Some points, each followed by its number:
[ -3  -2 -17 -11 -21 -17  -8 -10   2   2   7  10   6  -3  -6  -3   0 -13
 -16 -22 -20 -13 -29 -26 -30 -17 -14   0  -3   8  10  24  19  58  14  -1
  -7 -14 -11 -11  -7  -8 -24 -22 -37 -52 -67 -71] 0
[ -23  -25   -7   17   37   61   73   72   55   39   23   16   26   21
   27   15    4   -7  -24  -41  -45  -68  -81  -99 -115 -103  -91  -59
  -29   -8    6    2  -10  -40  -46  -40  -34   -4   17   45   49   52
   68   60   54   38   14   -2] 1
[ 10  21   3  -3 -13 -32 -33 -27 -21  -7  -8   5  -1   6  17  41  66  86
 115 116 125 114 105 101  95  85  75  56  49  34  33  36  38  44  40  25
  -2 -26 -49 -63 -73 -89 -84 -81 -89 -86 -71 -59] 2
[-16 -35  91 -26  -2  22  36  43  34   5   9   2  -2  -9 -13 -29 -62 -81
 -97 -87 -81 -70 -76 -75 -87 -82 -72 -48  -3  14  27  18   5 -17 -28 -17
 -12  19  31  40  41  29  21  16   7  -5 -25 -47] 3
[ 34  29  19  17   1 -21 -87 -38 -32  60   8  29  37  42  52  41  32  29
  41  38  58  80  93 114 124 124 103  78  44  23  13  23  19  43  47  51
  29   0 -25 -51 -69 -79 -71 -69 -52 -31 -14  -1] 4
[  30   17   13   32   44   48   39   35    9   11   32   64   99  113
   93   32  -35 -109 -127 -127 -111  -56  -19    7   13   -4  -28  -35
  -61  -64  -68  -76  -78  -62  -27   -3   33   59   67   40    4   -9
   -9   16   62  111  127  117] 5
[  9   9  11   0   0 -10 -24 -12  -6   9  16  33  33  25  28  16   9   3
   2  -6  -9  18  23  49  59  66  65  54  45  37  19  26  28  34  36  37
  26   1  -9 -33 -48 -55 -63 -52 -50 -35 -22  -7] 6
[ -6 -19 -25 -18  -4   0   8  17  15  14  24  42  65  64  46  21 -13 -55
 -82 -91 -84 -62 -28 -32 -30 -31 -26 -19 -15  -9  -1 -14 -12 -19 -14 -10
  -1  21  25  37  31  32  34  35  30  29   7 -10] 7
[ 32  50  61  70  57  32  14  -1 -10 -20 -34 -34 -35 -22   2  18  49  69
  77  68  55  37  13   7  -4   0  -6 -10 -28 -27 -33 -32 -21 -24 -29 -39
 -43 -46 -51 -43 -17  -9  18  14  16  15  21  22] 8
[-48 -37 -32 -20 -60 -24 -28 -31 -32 -30 -25 -16  -8  -5   4  13  15  22
  16  12   9   6   4   4  25  26  30  36  41  32  33  30  19   3  -5 -19
 -22 -22 -24 -18  -8  -4  -2  -5  -8 -11 -16 -25] 9
[ 34  31  17  12  -5 -10 -18 -17 -21   1   4   9  16  20  18  19   6  11
  13  27  42  53  78  80  88  94  85  62  48  34  24 -68  35  38  43  40
  32   5 -22 -49 -69 -82 -92 -83 -73 -56 -35 -20] 10
[ -51  -50  -43  -34  -24  -23  -23  -25  -24  -26  -13   -4    3   21
   13   -4  -26  -49  -75  -94 -107 -123 -123 -127  -94 -127 -127 -122
 -107  -92  -89  -70  -70  -66  -64  -52  -43  -14   16   53   93  119
  127  127  124   95   43    3] 11
[-11  -9 -22 -10 -14  -9  -8  -4  -6   2   3   7  -2   8   0   7  11 127
  13  12   3  -6  -7 -14  -8   1   9  17  17  26  30  22  20  17   4  -6
 -11 -21 -20 -14 -15 -15 -16 -33 -44 -44 -51 -59] 12
[-31 -22  -3   1 -11 -21 -40 -44 -43 -38 -31 -23 -11 -10  18  36  61  75
  80  66  60  47  32  31  41  39  40  19  13   4  -6   8  11   9   6  -3
 -25 -36 -39 -30 -23  -3  14  10   7   4  -1  -2] 13
[  63   55   47   56   68   79   83   78   69   35   18  -13  -24  -21
  -30  -33  -41  -51  -43  -46  -56  -68  -74  -89 -103 -100  -95  -63
  -40   -1    6    3  -10  -23  -34  -32  -19    7   20   18   12    4
  -12  -31  -31  -38  -32  -30] 14
[-13  -6 -13   9  24  56  65  60  47  32  23  23  29  22  19   1 -12 -26
 -43 -54 -58 -61 -70 -82 -93 -90 -82 -61 -28  -9   7   5 -11 -33 -32 -29
 -15   7  23  37  40  32  34  21  17   6 -17 -39] 15
[  28   13    2   27   44   76   99   94   80   66   49   48   46   54
   54   28   12  -23  -44  -48  -54  -54  -62  -79  -99 -102  -89  -55
  -24    8   21   18  -21  -38  -52  -73  -25   12   22   48   43   39
   20   12    5   -6  -28  -47] 16
[-35 -34 -29 -12  -3   2  19  19  30  28  24  10  15  19  13  14   8   2
  -8 -22 -49 -65 -83 -85 -91 -78 -47 -39  -9  -7  -2   1  -5 -11 -25 -33
 -35 -29 -12   9  34  40  45  45  35  11  -7  -7] 17
[  64   65   40   40   24    5  -12  -27  -34  -29   -4   15   36   46
 -105  -25  -72 -110 -122 -105  -69  -19   32   68   61   53   11  -34
  -83 -109 -120 -113  -97  -58    4   43   80   89   78   43   16    0
   -3   29   82  127  127  127] 18
[ -7   0  -5 -25 -47 -55 -62 -49 -41 -25 -25 -28 -24 -27 -19  20  53  84
 117 127 127 127 127 124 116 110  94  67  58  34  34  40  57  68  75  61
  31   2 -26 -43 -63 -66 -63 -67 -69 -68 -44 -25] 19
[ 40  39  95  34  29  25  16   6   1  -5 -11   0   5   0  -7 -31 -43 -69
 -73 -71 -55 -24  -9   9  -5  -7 -33 -42 -58 -77 -80 -77 -75 -54 -29   8
  36  56  60  55  33  25  28  32  66 103 127 127] 20
[ -6  -8  -7  -7 -16 -22 -28 -26 -28 -22 -14 -18 -30 -29 -30 -11  -4   9
  18  25  14  13   7   0  -8  -3   9  13   6   4   6   9  22  22  12   8
  -7 -17 -23 -28 -21 -23 -30 -32 -34 -39 -41 -26] 21
[  11  -11  -35  -63  -88  -91  -73  -58  -44  -39  -43  -62  -97 -116
 -120 -105  -69  -20   22   48   68   74   72   75   77   83   80   77
   68   60   63   72   87   80   88   71   55   30   21    3   -1  -12
  -36  -63  -79  -89  -91  -69] 22
[  8  25  23  14 -13 -21 -28 -21 -14  -7 -22 -37 -62 -74 -54 -11  38  93
 124 127 127 117  98  88  81  87  73  67  39  31  18  26  40  49  46  33
  24  -2 -11  -2  17  20  26  28  17   0  13  27] 23
[-48 -41 -36 -26 -17 -20 -14 -17 -27 -22 -29 -30 -99 -37 -36 -43 -54 -96
 -76 -82 -92 -88 -84 -77 -59 -40 -23  -7 -10   5  -4  -2   1  -3   2   5
   4  22  22  24  25  29  31  33  26  20  13  14] 24
[ 24  17  11  25  22  27  32  24  24  21  28  28  46 -70  47  22  -1 -26
 -46 -36 -29 -10  12  18  90  15  14  10   5  10  16  16  11  13  17  20
  29  36  19  -1 -30 -38 -51 -40 -32 -26 -21 -24] 25
New points follow, each followed by the number of its nearest point above by angle.
[ 21  37  28  25  18   8   7   5  10  18  26  38  36  44  54  61  70  76
  71  67  63  50  33  32  22  18  10   3   6  -8   5  16  16  28  28  19
   3 -17 -43 -38 -52 -51 -45 -57 -77 -77 -76 -79] 2
[ 45  33  33  27  33  24  13  11  14  13  21  39  59  67  62  51  26   2
 -11  -8   8  27  38  54  40  26   4 -33 -51 -73 -83 -94 -84 -66 -36 -22
   2   2   4  -2 -29 -28 -21   4  44  85 122 127] 5
[ -1   9   6  16  34  33  37  25  17   0  -6 -23 -11 -10  -3  -3  -2  -5
  -8 -10  -2  -2  -5 -11 -16 -16  -6  11  22  35  37  23   8  -7 -23 -28
 -13  -8   2   3  -7  -8 -24 -26 -29 -31 -38 -49] 14
[ 36  70  78  79  61  42  16   7  10  21  24  33  40  51  80 111 127 127
 127 127 127  97  67  69  43  39  16 -11 -53 -76 -82 -70 -47 -21  -2   3
  -2 -12 -12  11  22  62  83  95 101  94  96 100] 8
[-36 -49 -52 -45 -26  -9   2   5   6   7  22  29  28  30  28 -10 -35 -65
 -78 -82 -82 -58 -49 -40 -32 -16  -4  13  31  47  40  33  25  10  -2  -5
   6  16  26  31  31  17  25  21  19  21   0 -22] 7
[-19 -10  -2   9  13   6   4   8   9   7  -3  -1 -20 -24 -19 -11 -12   1
   1  -6 -26 -33 -49 -48 -36 -25 -21 -11 -13 -14  -7  -4  -6  -6  -7 -14
 -21 -22 -31 -19 -12  -7   2   0  -4  -2  13  26] 17
[-14  -6   3 -13 -22 -28 -27 -26 -17  28  -2 -19 -24 -24 -27 -10   6  22
  26  27  21  -5 -13 -25 -19  -9 -17 -26 -25 -30 -25 -11   5   9  15  13
 -11 -20 -22 -30 -24 -10   0 -17 -23 -27 -34 -22] 21
[ -48  -53  -53  -43  -29  -28  -30  -16  -12  -10  -11   -2   -4  -11
  -20  -43  -62  -83  -97 -112 -107  -75  -54  -31  -19   -4    8   16
   20   25   29   25   30   24   33   32   42   47   42   27   14    1
  -15  -21   -8  -15  -19  -19] 24
[  29   29   21  -17   -5  -25  -59  -85  -91  -76  -45   -3   30   52
   43   11  -28  -51  -71  -66  -22   39   92  116  125  112   59    4
  -40  -85 -102 -102  -80  -41    5   14   61   71   48   16  -12  -18
   -7   38   84  123  127  127] 18
[ -10  -21  -17   -8  -14  -17  -29  -38  -40  -34  -13   -1   24   22
   14  -13  -39  -79 -104 -109  -97  -83  -67  -51  -54  -49  -47  -58
  -56  -65  -47  -47  -36  -24  -14    5   19   22   33   36   38   43
   53   54   53   49   32    2] 11
[-37 -14  -5   5  -9 -28 -50 -66 -67 -57 -36  -5  22  55  56  63  59  41
  33  26  44  54  67  85  88  86  56  33   6 -27 -43 -38 -40 -22 -12  -3
  -3 -14 -34 -36 -32 -21  -2  20  44  55  54  61] 13
[ 46  31  25  47  56  57  55  44  23  -2   2  21  35  52  46  23 -12 -51
 -75 -60 -28   1  24  51  42  48  35  41  49  49  44  23  -6 -13 -16   5
  28  41  42  22 -63 -36 -47 -44 -27  -6   7   0] 25
[-23 -38 -39 -41 -19 -17  11   1  12  10  17  29  29  30  28   1 -20 -53
 -64 -75 -56 -49 -35 -25 -20 -12  -1  14  19  39  39  26  10  12   7  -3
  11  15  25  21  28  27  19  24  16   3 -10 -27] 7
[ 10  19  23  50  64  76  84  84  54  36  15   5  -1 -10 -18 -25 -33 -38
 -50 -56 -53 -51 -63 -64 -61 -47 -33  -9  10  24  18  18   9 -12  -9   2
  15  26  23   9   0 -22 -36 -46 -25 -10   9  30] 14
[ 38  50  46  40  31  12   3  -1  -5  51   6  10  20  29  36  41  44  47
  52  41  26  23  11   1  71 -25 -33 -44 -55 -57 -47 -48 -34 -29 -23 -27
 -36 -39 -34 -25 -21  -9  -1  -4   0   2 -18 -18] 8
[  -9  -20  -22    0   42   59   82   80   51   35   19   15   25   33
   32   15   -1  -24  -32  -40  -28  -32  -35  -44  -61 -127  -46  -14
   17   48   54   46   11  -27  -40  -46  -25   11   21   68   36   30
   14   11    6   -4  -17  -54] 16
[ 14  21  15  85  14   8   6  -7 -12 -15 -10  -9   2  12  21  27  49  35
  60  58  58  53  59  49  48  39  38  26  27  21  25  26  19  14   6  -4
 -16 -15 -35 -43 -47 -58 -52 -55 -51 -58 -47 -46] 2
[ -47  -45  -44  -43  -36  -27  -28  -23  -13  -11  -14  -20  -15  -29
  -49  -63  -83  -98 -117 -123 -126 -116 -114  -95  -85  -55  -41  -23
  -21  -12  -10    1    5    8   12   19   24   31   36   32   35   35
   26   22   17   11    1    3] 24
[ 24  22  30  43  54  47  38  11  -1 -21  -2  38  70  92  96  66  14 -24
 -51 -48 -22  17  46  69  61  48  22  -6 -23 -39 -53 -68 -76 -73 -46 -30
  10  22  14  -4 -33 -45 -35  -8  46  92 118 124] 5
[-69 -48 -42 -21 -11   7  15  11  -1 -12 -11 -23 -27 -27 -23 -28 -30 -28
 -30 -42 -43 -41 -43 -38 -38 -15  -4  18  34  47  56  41  21  11  -4  -7
  -1 -21   0  15   8   7   8  -4 -20 -25 -40 -43] 24
[ 61  50  38  27  20  18  15  17  35  38  55  61  72  76  77  69  61  48
  45  48  54  70  69  74  62  55  27   3 -17 -30 -43 -47 -41 -35 -20 -12
 -13 -17 -25 -26 -31 -39 -36 -23   5  32  62  86] 4
[-98 -89 -86 -68 -47 -40 -27 -24 -28 -28 -38 -44 -46 -48 -54 -51 -57 -58
 -67 -75 -89 -92 -97 -86 -82 -53 -30  -2  17  33  42  32  14   1  -8 -14
 -18  -9   9  23  40  53  59  50  33   9   1 -26] 24
[ 77  66  33  28   4 -12 -12  -8  -7   1 -12 -31 -44 -57 -43 -28   3  32
  58 127  72  65 127  32   9  -4 -21 -21 -21 -22 -19  -8  10   7  14  18
   3   0   1   8   7   9   2  -9 -26 -41 -48 -42] 23
[ -2  -1  -2  -6  -9 -20 -21 -13 -10  -5 -12 -13 -19 -24 -20 -11   4  17
  21  24  16   9 -10 -14 -13  -9  -5  -5 -15 -11 -12  -2   8   5  10   0
  -7 -20 -28 -17 -18  -8 -10 -20 -24 -30 -31 -23] 21
[  7  27  27  27  15   9   5  -2  -7  -5 -26 -48 -75 -81 -69 -41  17  59
  80  84  67  47  22   7   1  11   8  22   8   4  -1   0  10  19  14  -1
   1  -3   1  17  27  40  43  40  21  19  11  36] 23
[ -34  -19  -16  -16  -26  -33  -31  -36  -33 -100  -28  -38  -39  -37
  -23    0   17   31   42   54   49   41   46   45   52   59   67   66
   56   45   42   41   41   38   21   13  -14  -18  -38  -36  -43  -34
  -41  -24  -49  -52  -36  -29] 19
[ 39  52  66  67  64  46  32  11   6  -2  15  24  37  52  61  65  53  51
  33  25  22  15   6  10   0 -10 -28 -40 -57 -72 -73 -76 -66 -55 -40 -36
 -23 -18 -22 -20 -21  -8  -1  30  46  60  84  81] 8
[ -76  -73  -61  -50  -25    2   18   38   24   10   -9  -29  -64  -79
  -78  -76  -72  -73  -77  -83  -99 -111 -124 -127 -122  -84  -51   -9
   36   43   58   52   28    8   -5  -15  -15   -8   26   31   32   32
   17    2   -9  -39  -19  -11] 24
[  20   21   13   -3  -16  -22  -20   -5   -7   -8  -33  -57 -101 -127
 -126 -104  -55  -13   29   44   43   27   15    5   -3    9    4   24
   24   24   23   33   40   46   39   38   26   14    0   -1    2    5
  -11  -30  -43  -51  -34   -6] 22
